k528: [133 129 133 138 144 149]
k635: [138 144 149 157 160 166]
k455: [133 138 144 149 157 160]
k333: [138 143 149 157 175 178]
k598: [157 160 171 157 160 178]
k647: [144 149 157 160 166 171]
k419: [149 157 160 166 171 175]
k220: [129 133 138 144 149 157]
find: [138 144 149 157 160 166] : k635
start: [171 157] : k598, 2
find: [129 133 138 144 149 157] : k220
find: [133 138 144 149 157 160] : k455
start: [143 149 157] : k333, 1

k598: [117 118 130 127 132 125]
k455: [124 133 135 135 135 128]
k419: [126 130 130 125 124 130]
k647: [127 134 132 130 133 130]
k538: [133 128 130 128 129 134]
k220: [120 118 127 124 130 125]
k635: [129 186 152  95 198 140]
k49: [132 125  97 127 151 110]
k824: [127 131 129 126 127 127]
k528: [186 198  95 129 152 107]
k227: [183 190 100 136 152 111]
k333: [186 198  95 129 144 119]
start: [186 198  95 129 152] : k528, 0
find: [120 118 127 124 130 125] : k220
start: [129 126 127 127] : k824, 2
start: [124 133 135] : k455, 0
find: [126 130 130 125 124 130] : k419

k419: [123 147 163 128  71]
k598: [177 182  72 121  64]
k49: [156 178  72 137 114]
k635: [177 182 128 150  80]
start: [177 182  72] : k598, 0
start: [182 128 150] : k635, 1
find: [177 182 128 150  80] : k635
start: [128 150  80] : k635, 2
start: [123 147 163 128] : k419, 0

k227: [ 91 177  89  90 127  89 161 128 124 128 127  78  92  74  88]
k647: [171 122 173 173 128 174 124 123 102 128 124 159 159 161 101]
k538: [171 122 173 173 128 174 124 131 143 128 130  74  78  88  92]
k333: [114 128 174 173 122 124 173 128 127 128 128 120 124 120 115]
start: [78 92] : k227, 11
find: [171 122 173 173 128 174 124 123 102 128 124 159 159 161 101] : k647
start: [78 92 74 88] : k227, 11

k220: [135 128 148 156 129  84 129 141  77  73 131 132 126 123  93]
k598: [169  97 135 160 172 161  93 109 137 121 100 147 137 139 142]
k528: [ 97 169 172 147 100 125 137 135 165 140  98  82 109 130 142]
k49: [ 97 169 172 147 100 135 161  93 109 160 137 121 139 139 123]
k635: [159  90  93 119 154 109  98 165 130  82 140 125 137 135  98]
k647: [125 122 102  97 131 171 122 120 182 179 126 123 131 135 160]
k333: [ 97 169 172 147 100 135 161  93 109 160 117 133 117 119 149]
start: [109  98 165 130  82 140 125 137 135] : k635, 5
start: [109 160 117 133 117] : k333, 8
start: [ 97 169 172 147 100 135 161  93 109 160 137 121] : k49, 0
start: [128 148 156 129  84 129 141  77  73 131 132 126] : k220, 1
start: [119 149] : k333, 13

k538: [149 128 107 119]
k220: [149 128 107 195]
k824: [149 128 195 107]
start: [128 195 107] : k824, 1
start: [128 107 119] : k538, 1
find: [149 128 107 119] : k538
find: [149 128 107 195] : k220

k538: [114  94 161  63  96 176 106 108 110]
k455: [109 110 120 142 131 117 113 135 103]
k227: [113  93 161  66  95 175 106 108 110]
k49: [140 153 126 132 125 125 114 132 108]
k419: [143  96  63 106 176  94 161 130 103]
find: [113  93 161  66  95 175 106 108 110] : k227
start: [113  93 161  66  95 175 106] : k227, 0
start: [ 94 161  63  96 176 106] : k538, 1
start: [110 120 142 131] : k455, 1
start: [175 106] : k227, 5
start: [135 103] : k455, 7

k419: [110 106 143 129  92 117 165 133 165 141 121 146 102 153 133 144 132  84
 131 112  80 119 146 101  93 133 120 142 136]
k598: [112 136  99 156 143  80 144 139  96 155 116 136 121  97 129 140 108 111
 112 115 183 142 130 140 133 120  93  91 124]
k333: [127  86 101 144 129 131  93  86 144  95 135 145 118 158 119 123 147 140
 180 147  97 134 123 127 119 128 126 124 158]
k647: [117 102 144 127  94 125 157 118 168 140 120 134 102 162 104 142 140  85
 146 108  75 118 140  95  99 132 118 148 135]
k528: [102  98  88 161 126  91 125 129 130 114 110 181 114 144 124 119 102 128
 136 139 134 129 140 145 105 136 132  96 161]
k538: [ 97 104 100 157 116  86 145 131 135 122 106 182 110 130 126 127  76 113
 122 124 130 153 146 139  97 138 131 100 153]
k227: [117 102 144 127  94 125 157 118 168 140 120 134 102 162 104 142 140  85
 146 108  75 118 140  95  99 132 128  97 115]
k635: [131  88 119 132 119 142 106  91 157 105 132 132 115 186 124 123 161 130
 180 145  79 116 124 113 118 126 123 140 155]
k49: [ 97 108 116 150 106  87 163 141 143 144 109 171 105 138 117 132  93  96
 115 109 118 132 150 125  94 138 126 111 144]
k220: [105 110 142 132  97 126 104 151 160 140 113 157 102 149 143 145  92  83
 121 101  90 123 150 109  91 135 122 132 137]
k455: [129  88 104 142 126 132  97  82 146 101 133 140 116 184 123 128 146 134
 182 146  93 150 122 122 119 128 124 127 156]
start: [104 142 126 132  97] : k455, 2
start: [ 93 133 120] : k419, 24
find: [117 102 144 127  94 125 157 118 168 140 120 134 102 162 104 142 140  85
 146 108  75 118 140  95  99 132 118 148 135] : k647
start: [ 96 115 109 118 132 150 125  94 138 126] : k49, 17

k49: [165 140 128 122 137 137 109 141  84  96  81]
k598: [140 129 177 149  85 133 164  90  87 116  77]
k635: [140 131 122 137 137 109 141  84  84 149  81]
start: [137 109 141  84  96] : k49, 5
start: [140 128] : k49, 1
start: [140 128 122 137 137 109 141  84] : k49, 1
start: [177 149  85 133 164  90  87 116] : k598, 2
start: [140 129] : k598, 0

k528: [142 153 104  77 118 130 130 151 112 111 142 114 129 124  93  95 143 106
 128 113 114]
k49: [148 152 112  86 117 125 131 152 106 107 144 118 128 123 106  95 113  93
 114 128 143]
k455: [135 146 104  83 121 132 128 143 121 117 138  93 129 114 124 106 115  88
 142 120 154]
start: [128 123 106  95 113  93 114 128 143] : k49, 12
start: [106  95 113  93 114 128 143] : k49, 14
start: [117 125] : k49, 4
start: [114 129 124  93] : k528, 11

k635: [139 154 112 174 136 187  98 110 115 140 185 112 115]
k333: [146 109 143 184 129 196 151 139 153 112  68 137 156]
k647: [146 109 143 184 129 196 151 139 153 112  66 137 151]
k598: [154 139 115 184 126  66 165 142 147 106  66 137 151]
find: [146 109 143 184 129 196 151 139 153 112  66 137 151] : k647
find: [146 109 143 184 129 196 151 139 153 112  68 137 156] : k333
start: [146 109 143 184 129 196 151 139 153 112  66] : k647, 0
start: [139 154] : k635, 0

k598: [142 129 132 128 135 137 126 108 127 111 132]
k647: [143  67  71 130  68 139 128 108 131 126 137]
k227: [112 175 181 130 179 108 131 139 128 111 125]
start: [181 130 179 108 131 139] : k227, 2
start: [127 111] : k598, 8
start: [139 128 108 131] : k647, 5

k49: [135 104 151 131]
k635: [ 85  90 104 127]
k220: [115 119 149 125]
k419: [137 155 136 159]
k528: [132 114  81 129]
k647: [135 159  58 132]
k824: [ 85  90 166 133]
k538: [150 147 142  79]
k333: [131 114  86 130]
k598: [109 112 147 129]
k455: [138 155 136 159]
k227: [101 104 151 131]
start: [138 155 136] : k455, 0
find: [138 155 136 159] : k455
start: [147 129] : k598, 2
find: [101 104 151 131] : k227
start: [135 104] : k49, 0
find: [135 104 151 131] : k49
start: [135 159  58] : k647, 0

k538: [111 126 120 175 120 131 132 166 169 113 168 154 152 191 107 151]
k455: [111 126 120 175 120 131 132 166 169 113 168 154 152 191 116 146]
k647: [135 171 116 145 143 149 128 137 150  88 155  61 131 110 149 158]
k528: [135 171 116 145 143 149 128 137 150  88 155  61 152 191 108 149]
k220: [107 125 105 160 135 113 135 149 148 128 157 151 139 160 106 128]
find: [135 171 116 145 143 149 128 137 150  88 155  61 152 191 108 149] : k528
start: [143 149 128 137 150  88 155  61 152 191] : k528, 4
start: [105 160 135 113] : k220, 2
start: [128 157 151 139 160 106 128] : k220, 9
start: [131 110] : k647, 12
start: [105 160 135 113 135 149] : k220, 2
start: [149 148 128 157] : k220, 7

k528: [ 84  67 131 123 178]
k538: [ 87  70 129 123 176]
k635: [ 94  78 176 123 129]
k419: [ 94  78 123 119 159]
start: [ 70 129 123] : k538, 1
start: [119 159] : k419, 3
start: [ 78 123] : k419, 1
start: [123 119 159] : k419, 2
start: [123 129] : k635, 3
start: [129 123 176] : k538, 2

k455: [185  88 189 100]
k49: [ 88 188 100 111]
k227: [ 88 185 148 147]
start: [ 88 185 148] : k227, 0
start: [ 88 188] : k49, 0
start: [ 88 189 100] : k455, 1
start: [ 88 189] : k455, 1
start: [185 148 147] : k227, 1

k635: [128 162 151 151 147 118 115  99 114 113 151 125 123  97 143 114 154  99
 145 147 143  95 116  82 163 147 132 131 110 137 106 130 150  83 153 141
 149 146 122 111 128 135  92 110 127 123  85 127 115 104 125 136 133 143
 118]
k220: [128 162 151 151 147 118 115  99 114 113 151 125 123  97 143 114 154  99
 145 147 143  95 116  82 163 147 132 131 110 137 106 130 150  83 153 141
 149 146 122 111 128 135  92 110 127 123 144 155 135 103 133 133 140 168
 146]
k455: [128 162 151 151 147 118 115  99 114 113 151 125 123  97 143 114 154  99
 145 147 143  95 116 130 163 147 132 131 110 137 106 130 150  83 153 141
 149 146 122 111 128 135  92 110 127 123 144 155 135 103 133 133 140 168
 146]
find: [128 162 151 151 147 118 115  99 114 113 151 125 123  97 143 114 154  99
 145 147 143  95 116  82 163 147 132 131 110 137 106 130 150  83 153 141
 149 146 122 111 128 135  92 110 127 123  85 127 115 104 125 136 133 143
 118] : k635
find: [128 162 151 151 147 118 115  99 114 113 151 125 123  97 143 114 154  99
 145 147 143  95 116  82 163 147 132 131 110 137 106 130 150  83 153 141
 149 146 122 111 128 135  92 110 127 123 144 155 135 103 133 133 140 168
 146] : k220
find: [128 162 151 151 147 118 115  99 114 113 151 125 123  97 143 114 154  99
 145 147 143  95 116 130 163 147 132 131 110 137 106 130 150  83 153 141
 149 146 122 111 128 135  92 110 127 123 144 155 135 103 133 133 140 168
 146] : k455

k220: [183 129 155 147 135 129 126 134 131 131 126 127 127 123 125 127 120 128
 125 128 123 127 128 128]
k455: [132 129 147 169 172 188 184 194 131 131 158 155 146 123 125 127 128 128
 125 128 127 127 128 128]
k538: [132 123 124 135 135 129 126 119 131 131 126 127 127 135 135 137 144 128
 168 128 127 185 187 187]
k333: [153 161 124 181 122 129 184 134 131 159 126 144 130 135 135 127 128 128
 132 133 134 127 128 140]
k419: [132 123 132 124 122 129 126 134 131 131 132 127 123 126 125 127 128 128
 125 128 127 127 163 164]
k528: [132 129 132 124 135 129 126 134 131 131 126 132 127 123 125 127 128 127
 132 133 145 127 151 128]
k227: [142 129 162 169 184 129 126 194 176 168 158 149 127 135 125 127 128 128
 125 128 127 127 128 128]
k647: [132 129 124 124 122 129 141 134 140 159 126 127 127 194 186 186 168 128
 125 141 130 127 128 128]
start: [126 132 127 123] : k528, 10
find: [132 129 147 169 172 188 184 194 131 131 158 155 146 123 125 127 128 128
 125 128 127 127 128 128] : k455
start: [146 123] : k455, 12

k227: [171  98 135 123 143 106 158 129 169 116 163 121 134 131  97 163 171 131
 141 121 103 131]
k419: [174 172 140 123 143 129 106 158 168 122 114 183 135 159  85 129 153 129
 140 101 167 123]
k220: [139 116 104 165  92 125 130 107 172 140  79 138  91 128  72 174 190 166
 116  93  76  84]
start: [139 116 104 165  92 125 130 107 172 140  79 138] : k220, 0
start: [123 143 106 158 129] : k227, 3
start: [123 143 129 106 158] : k419, 3
start: [135 159  85 129 153] : k419, 12
start: [114 183 135] : k419, 10
start: [129 169 116 163 121 134 131] : k227, 7

